In the data rows, the value 128 means zero.
Here are some points, each followed by its number:
[149 131  76 156 112 139 158  57 128 152 101 150 103 135 146 129  97 131  54 146 125 140 141 162] 0
[115 104 161 115 106 128 122 136 121 137  83 137 127 123 155 117 116 106  96 120  87 108 114 121] 1
[160 200 149  88 102  51 249 195 126  12 252 173  30 168 161 142 126 111 164  93  95  15 135 159] 2
[113 103 133 124 123 129 128 111 124 137 138 117 114 125 115 150 126 126 128 151 118 130 126 135] 3
[146 130 160  52 101 147 147  78 117 131 178 129  68 173  77 137 173 131 110 119 108 143 133 138] 4
[103 137 190 152 148 116 143 184  79 114 128  94 165 132 190 125 203 163 137 101 114 145 121  86] 5
[115  69  41 149  90 120  96 103 118 136  75 158 184  82 166 184 120 142 126  65 198 132 134  78] 6
[185 164 131  47 116  70 229 151 106  79 242 180  80 168 116 149  93  89 169 110  88  33 153 151] 7
[125  98 152 113 116 119 107 144 115 145 121 134 157 103 129 132 125 130 135 118 105 109 114 106] 8
[120 124 148 120 115 132 105 107 126 142 142 113 125 113 118 141 142 131 146 131 151 113 144 104] 9
[138 110 178 144 105 202 134  14 176 135 163  47  96 199  57 143 175  78  90 181 205 142 135 178] 10
[128 122 127 145 112 126  88 129 102 113 117 115 170 107 170 165 119 162 131 117 148 133 123 128] 11
[ 67 131 140 114  94 104 140 104 144 109  32 145 118 112 142 119 103  76  72 111  60 165 109 146] 12
[205 190 119  49 117  58 235 139 122  19 255 213  41 202 116 190  83  50 205  49  56  17 175 180] 13
[116 139 145 119 144 163 108 137 116 137 127 132 132 113 132 101 144 142 129 130 130 158 113 110] 14
[ 89 154 163 142 140 121 123 176  96 117 136  98 143 104 175 131 145 140 128 134 104 138 119 100] 15
[119  74 112 193 166 160 106  93 137 143 120  97 141 145  54 127 117 122 113 188 128 177 118 141] 16
[129 130 137 114 162 130 110 149 120 157 129 113 159 138 115 101 135 138 154 133 136 147 114 109] 17
[110 125 105 115 137 156 119 131  98 140 135 143 133 105 145 112 140 176 124 131 125 145 102 102] 18
[111 127 135 129 126 144 109 131 114 144 132 125 128 119 131 125 149 140 124 140 134 133 114 105] 19
[109 139 115 117 165  90  94 129  57  97 107 113 133  90 123 127 138 188 139 127 139 156 134 107] 20
[113  95 153 110  90 139 104 133 139 138  84 123 147 117 148 117 126 111  97 133  81  97 118 114] 21
[155 135  63 121 243 126 124 178 131 224 151  90 178 163  72  83 128 126 195 169 197 140  84 175] 22
[129 102 131 127 121 133 112 154 128 148 108 121 145  99 132 158 132 145 132 110 144 117 115 101] 23
[137 133 152 121 127 157 130 132 118 141 131 137 131 121 114 141 130 141 141 134 117 119 125  95] 24
[125 114 144 104 160 135 119 143 108 153 134 120 147 116 123 126 132 137 150 117 114 124 158  98] 25
[ 95 137 134 154 108 122  63 117 138  80 116 127 126 104  95 132 101 155 114  95 159 176 138  83] 26
[164 143 132 109 184 167 135  77 120 149  88 121 126 142 152 121 171 176  87 117 126 197 128 177] 27
Which two points above are nearest to each new point, looking only along the 2 directions in which the numbered points spread most? Their numbers follow each, nearest first.
[102 143 172 119 120 118 116 151 123 125 127  97 131 118 136  86 171 145 121 127 156 116 122 116] 25 19
[193 138  86 100 118 111 213  98 118  51 216 172  58 182  84 202  84  47 140  61 107  90 199 147] 7 2
[188 117 126 110 228 162 201 123 146 206 179 106 112 255   0 113 132  91 155 180 196 160  86 204] 10 4
[135 126 119 142 134 123 112 125 119 197 130  91 150 157  98  98 117  96 165 151 149 110 132 140] 0 27
[112 122 136 119 131 134  98 156 116 145 119 119 154  89 112 133 127 137 154 131 117 148 129 135] 18 21
[121 131 122 121 127 115 118 136 127 133 131 128 129 115 143 123 152 156 138 144 120 129 119 116] 25 1
[130 138 135 133 160 145 126 145 128 105 130 143 126  96 136 148 141 141 135 142 125 159 122 125] 25 24
[104 128 122 162 160 138  78 152 138 147 106 127 137 117 132  95 132 148 133 148 135 138 116 107] 26 14
[117 128 135 125 127 129 122 131 121 150 120 107 129 120 110 127 136 120 143 139 123 115 123 109] 9 24
[ 98 129 159 155 130  94 130 194 116 102 112  83 181 119 192  97 150 167 102 125 160 112 104 109] 5 20
[108 138 137 114 104  97 182  79 125  55  24 174  57 129 163  96  58  58  47 116  78 173 138 166] 24 25
[111 146 134 118  96 120 108 157 160 138 106 117 141 123 121 130 147 124 106 131  74 103 122 104] 1 25
[134 114 140  93 153 136 123 173 105 173 129  73 139 138 104  67 131 101 147 135 105 108 116  94] 9 24
[132 144 126 190 132 121  70 154 161 128 117  97 162 134 172  94 103 173 129 165 164 132 132 104] 26 18
[134 160 112 110  66 105 110 137 153 138 137 148 122 133 114 135 105 102 119 143 117 107 157 134] 24 3
[130 127  96 139 185 146 116 139 131 165 120 132 161 127  98 120 140 166 147 147 181 136  97 140] 27 17
[122 143  99 113  91 117  88 133 128 148 127 152 147 125 128 144 102 134 126 129 138 114 129 135] 25 24
[109 161 115 126  99 154 144  91 148 145 132 163  97 170  74 139 167 101  60 176  76 105 118 153] 4 0
[121 134 142 157 126 129  95 144 136 144 103 129 150 102 117 117 148 149 121 124 148 126 102 107] 26 18
[123 125 131 135 141 128 103 138 129 132 118 133 149 116 124 123 143 148 133 123 138 125 100  98] 18 21
[128 143 151 141 147 116 115  96 114 139  72 122 127 156 153 105 123  97 129 122 100 166 125 150] 17 9
[113 136 139 127 130 144 113 140 114 118 136 158 124  75 113 146 127 118 140 138 142 139 141 120] 25 24
[130 111 150  98 187 120 138 197 110 205 137  65 131 162  74  66 109  59 176 154 147 126 123 105] 0 3
[111 122 140 129 137 134 116 123 121 151 144 126 149 119 131 125 139 136 147 130 115 141 118 117] 19 17
[ 95 135 140 174 111  84 144 200 126  82 107  76 181 101 216 126 151 187  94 118 162 104  78 107] 5 15
[159 170 105 117  37  88 143  95 151 152 160 161 106 152 160 122 100  77 116 118 113  52 169 162] 4 24
[112  91 133 170 124 167 158  66 159 135  97 138  84 176 105 127 142 121  97 192  90 143 125 164] 22 0
[134 117 160  92 143 129 167 149 123 202  39  77  85 158 148  13  91  70 115 153  60 107 125 140] 3 9
[190 140  70 193 127 186 111  72 181 211 155 130 152 156 102 163 115 183 106 178 182  92 140 181] 22 16
[144  33 104 162 178 177 177  78 123 146 112  55  90 216   0 143 134  57 106 191  89 180 125 188] 10 22
[169 147 131 109  96 100 156 126 138  90 184 175  91 149 105 168 107  97 153  91 120  93 150 141] 4 7
[114 109 173 125 128 176 131  69 165 126 131  63 122 151  99  90 163  84 101 141 194 130 131 166] 22 16
[109 122 134 173 157 109  78 135 151 146 108  99 140 118 143  94 106 148 126 161 124 140 113 102] 26 14
[127 117 126 208 182 147  62 139 159  79 115 100 153 107 154  58  86 147 157 164 166 145 140 107] 26 14
[132 135  82 121 222 134 117 167 117 185 120 130 180 108  73 107 123 156 190 163 195 171 103 161] 27 17
